The same turns and mirrors carry the whole set onto itself and the rows of a family onto each other. Which other rows belong to the same family as each row named below? List them in the order they appear above.
These 18 rows form 3 families of 6 rows each.
K_447: [  4.0  41.3  -6.0 -17.0  36.2 -28.3   5.2 -39.8  13.4  23.4 -30.0 -33.3
 -10.9 -17.7  21.4   2.1  -6.1   1.2  55.5 -22.4  27.0  21.2  20.9]
K_870: [ 28.6  14.4  12.6  23.1   1.4 -23.5  31.4 -23.8  32.5  13.8 -45.3 -28.6
 -21.7 -11.0  15.3  -7.0   5.6  39.9  42.7 -19.5  -0.5  -9.3  17.7]
K_89: [-45.1  40.5 -14.5 -29.9 -12.0  24.2   1.6 -59.2  11.7   8.2  15.2  31.3
 -16.6 -16.0 -29.3   5.5  -2.8  -1.7  19.0  39.4 -14.5  14.8 -41.0]
K_732: [-23.9  14.3 -50.5 -11.4 -28.2  -9.2   7.3 -59.3  19.7  14.0  24.0  25.5
  -3.3 -39.5 -30.6   5.7  28.0   2.6  23.3  15.2  -3.2  15.0 -39.0]
K_39: [ 33.9  47.1 -11.9  -9.8   5.1 -23.4   8.1 -49.7  18.2  16.4 -37.7 -21.5
  -4.3  -8.9  24.8   7.5 -10.3  15.4  53.4 -16.0   3.4  22.9  38.3]
K_460: [-42.4  46.2 -14.8 -54.9 -12.2  30.3  -7.0 -65.5  10.2   9.0 -11.7  24.3
  -3.5 -12.0 -18.9  19.7  24.4  -9.7  26.1  21.9 -17.5   3.4 -34.7]
K_35: [ -8.3  21.0  17.9  -9.1  23.3  -6.3  12.7 -16.7  30.4   6.7 -45.1 -37.7
 -31.9   2.3  31.4  -7.4 -34.0   0.9  35.8 -29.8   9.3 -17.6 -11.2]
K_808: [-32.1  27.9 -50.3  -5.0 -31.1  13.4  20.8 -53.3  10.4  14.3  -4.4  24.0
  -4.4 -38.4 -16.3  11.0  62.0  -0.1  34.5  13.0 -15.4   5.9 -30.4]
K_652: [ 17.5  23.2  19.9 -10.0  20.5  -8.4  11.7 -18.5  30.4  12.5 -43.2 -37.8
 -15.0  13.3  28.9  -4.0 -18.9  27.3  21.5 -19.2 -10.6  -9.0  11.2]
K_428: [ 24.2  38.5   7.7  -7.8  19.0 -25.8  16.1 -35.7  19.7  23.1 -34.1 -33.4
  -3.5  -5.8  21.3   5.3   3.6  28.5  40.0 -13.9   6.3  17.7  35.4]
K_754: [ 36.3  18.9  -7.6  30.9 -20.7 -21.8  29.6 -29.5  32.0   4.4 -47.7 -19.0
 -26.2 -14.7  24.6  -3.8  -7.8  26.4  51.1 -25.4  -5.3 -10.7  12.6]
K_281: [-52.3  27.2 -24.6   3.6 -41.0  25.4  25.6 -39.6  18.5   4.1  13.4  19.9
 -23.0 -21.1 -15.6  -6.5   2.5  -0.6   3.8  33.3 -18.9  -1.0 -47.0]
K_979: [-39.1  32.3 -10.3 -49.0 -23.3  11.3  -5.1 -64.1  22.4   8.7  17.1  21.2
  -4.8 -17.1 -27.0  13.8 -11.4  -5.4  12.9  25.7  -6.8  10.1 -44.6]
K_494: [  5.1  15.7  -3.4  30.7   3.1 -29.6  37.6 -23.9  29.0  13.0 -38.5 -29.2
 -31.2 -31.4  21.1  -9.3   2.7  12.2  57.3 -29.4  23.8  -7.4   3.5]
K_661: [-49.5  25.6 -13.8 -12.4 -51.8  38.3  26.9 -40.0  24.3  -0.2 -17.8  15.3
 -17.3 -19.4  -4.6   6.6  21.5  -5.6  11.8  14.2 -21.9 -21.6 -50.9]
K_737: [ 23.0  31.8   5.7 -13.7   4.3  -2.1   5.9 -29.9  28.4   3.7 -47.6 -27.6
 -18.9  16.7  38.4  -0.7 -39.3  10.8  27.6 -23.2 -17.7 -10.9  10.8]
K_193: [-32.4  26.9 -50.5   0.8 -17.7   9.5  12.2 -52.8   9.7  12.4  19.3  30.9
 -16.8 -30.5 -28.4  -1.4  29.2   3.0  22.0  32.1 -16.4  17.8 -38.6]
K_260: [-44.8  12.4 -24.7  -5.1 -56.5  11.7  24.9 -40.7  32.8   4.0  16.1  10.0
 -13.4 -26.5 -14.4   0.6  -1.9   0.8  -2.8  15.7 -13.4 -12.2 -56.0]

Same family as K_89: K_870, K_652, K_428, K_281, K_193
Same family as K_447: K_460, K_35, K_808, K_494, K_661

